In the rows, 128 means zero.
Named turns come first, each shown by rows before and after it. Which turns, in which order, take the first row of each pair that follows to the second? Write the first one first, as in the answered first pair.
M:
[131 121 137 138 115 122 115 124 134 132 141 127 137 122 137 133 130 124
 115 124 142] |-> [130 121 140 127 117 131 118 117 122 134 141 135 129 128 141 131 134 116
 117 124 141]
[135 138 106 158 148 129 130 145 128 153 127 119 136 121 120 114  83 160
 140 135  66] |-> [131 152 111 131 148 150 132 123 100 156 132 129 119 124 131  97  90 136
 142 134  59]
[ 92  93 157 142 122 130 129 137 131 151 138 158  97 144 106 156 113 122
 108 106 150] |-> [126 122 158 164  98  98 113 123 183 153 143 118 117 108 127 126 122 128
  99 129 126]
E:
[143 123 141 117 151 118 125 135 134 114 111 101 147 123 145 139 128 126
 135 138 137] |-> [145 128 139 132 142 107 120 135 146 123 120 100 146 118 143 142 125 128
 136 141 127]
[ 94 101 146 108  97 139 131 144  96 118 143 153 101 128 150 127 160 104
 146 122 123] |-> [ 95  85 127 126 128 144 143 173  90 129 131 141 113 130 135 129 119 131
 155 124  89]
[127 129 139 111 136 136 137 107 117 116 125 122 125 134 134 123 139 117
 122 125 134] |-> [130 123 124 135 147 130 142 128 122 127 121 117 134 131 123 124 114 137
 129 126 104]
[129 159 140 129 101 103 103  94 136 147 153 126 115 114 154 130 140  76
 124 117 133] |-> [122 133 134  94 171 140 132 119  78 135 117 117 125 135 149 128 110  80
 132 107 132]
S:
[133 135 124 111 155 145 141 123 103 143 127 116 129 129 138  99 113 129
 140 139  70] |-> [125 135 122 128 134 143 136 124 108 159 144 138 114 133 129 112 115 135
 141 137  64]
[121 126 113 140 124  97 127 125 153 134 155 118 127 112 128 133 120 130
 136 146 130] |-> [122 123 117 137 122  95 123 124 155 130 153 117 128 112 130 133 129 124
 134 147 139]
[137 164 117 137 118 104 117 114 149 101 169 130 119 118 162 139 128 135
 108 129 147] |-> [142 163 120 129 127 105 118 113 145  93 159 118 124 115 167 135 129 135
 106 129 152]
[117 118 121 152 107 121 118 141 136 144 143 143 116 135 112 149 128 137
 132 123 120] |-> [118 115 128 143 103 119 113 137 139 132 142 141 117 137 114 153 142 127
 125 118 144]
D:
[131 133 147 106 126 132 129 130 105 108 109 128 109 132 157 119 134 123
 128 132 122] |-> [129 125 151 112 116 122 125 135 120 100 110 132 110 133 149 134 143 124
 124 129 144]
[140 125 154 115 170 137 141 162  88 152 110 141 111 115 125 133 141 104
 146 131 148] |-> [136 118 156 121 160 130 137 165  98 147 110 147 114 117 118 143 147 104
 141 126 164]
[125 118 142 128 109 131 131 141 131 139 135 136 128 108 142 157 155 139
 125 121 136] |-> [127 118 137 141 110 132 131 142 133 148 140 138 127 107 138 155 145 148
 130 123 117]
[121 137 148  92 169 131 150  87 113  99 105 111 138 133 115 155 140  85
 104 137 140] |-> [116 123 148 117 148 111 143 100 140  97 108 122 140 132 104 181 145  93
 102 133 168]
Then:
Each pair is 2 to 3 turns apart.
[120  99 112 159 106 128 110 140 139 148 137 135 130 130 106 140 150 117
 116 107 150] |-> [129 102 119 119 139 139 119 131 119 126 112 106 143 125 124 117 162 104
 112 108 164] -> E, M, E
[130 154 139 104 115 139 121 101 124 124 131 129 114 124 143 110 155 108
 123 129 128] |-> [136 141 124 112 158 145 137 129 108 129 113 110 131 129 133 103 118 129
 133 131  96] -> S, E
[109  95 146  88 134 125 135 135 108  81 119 145 130 152 117 154 158 102
 121  92 204] |-> [163 158 136 102 122 101 122 101 157 105 126  74 156  93 163  73 149 113
 120 135 104] -> E, M, D
[135 152 128 118 111 116 128 117 123 120 127  95 135 112 136  94 142 111
 131 132 122] |-> [106 116 126 120 123 130 139 145  98 115 122 131 121 146 105 138 134 115
 136 111 161] -> M, D
[ 95 126 126 130 149 177 133 122  88 144 109 148  99 129 117 151 146 105
 113 135 129] |-> [121 148 125 123 159 171 130 111 103 141 101 110 114 104 140 114 146 104
 110 151 100] -> M, M, E
[126 183 150  77  96 128 104  95 130 128 139 136 100 138 143 118 152 102
 104 127 171] |-> [120 138 134  69 177 144 134 148  91 111  94 113 130 157 119 129 108 128
 116 116 176] -> E, D
[131 116 107 114 169 158 154 149  80 146 133 147 120 144 114 130  82 142
 151 132  70] |-> [120 138 120 141  80 132 122 115 130 160 179 188  86 137 114 152 128 129
 141 134  93] -> S, E
[129 140 128 149  97 108 118 117 150 133 143 141 115 122 117 135 137 129
 128 130 113] |-> [129 147 132 108 132 138 129 101 106 128 129 137 114 130 133 108 132 116
 132 131 101] -> D, D, E
[100 117 114 135 154 118 155 146 131 173 150 149 101 150  93 154 101 153
 121 132 119] |-> [104 126 123 101 173 137 165 130 100 166 142 143  98 155 106 131 105 137
 123 133 113] -> M, D, M
[130 135 132 100 144 134 127 123 107 118 117 122 123 141 136 125 141 110
 123 123 143] |-> [142 143 121 119 150 129 126 130 119 132 120 107 132 127 139 110 119 128
 127 132 102] -> S, E, D
[134 113 121 156 125 120 120 164 139 119 131 115 142 123 107 148 110 153
 128 136 127] |-> [134 124 140 117 115 122 112 138 130  95 124 110 140 122 126 139 151 124
 119 128 171] -> S, E, S
[127 144 123 154  93 129 130 138 175 113 128 118 131 136 118 118 133 120
 129 135 112] |-> [110 119 128 130 119 150 140 151 139  98 112 136 129 160 106 140 132 113
 131 119 148] -> D, E, M
[111 132 121 156 117 171 126 121 115 140 152 156 119 114 141 139 114 161
 114 142  75] |-> [107 103 117 162 145 165 135 155 113 122 129 146 138 122 126 162 107 173
 115 132 108] -> D, M
[121 116 130 117 166 159 150 127  97 134 113 135 123 162 138 116 133 136
 130 142 131] |-> [121 126 125 166 106 125 130 122 153 156 149 155 112 148 131 133 142 146
 128 150 123] -> S, E, S
[138  99 122 128  75  73 109 135 181 150 131 143 126 104 108 138 162 152
 127 122 190] |-> [136 121 103 142  76  96 114 124 162 196 160 164 104 103 109 111 120 171
 140 137  93] -> D, D, S
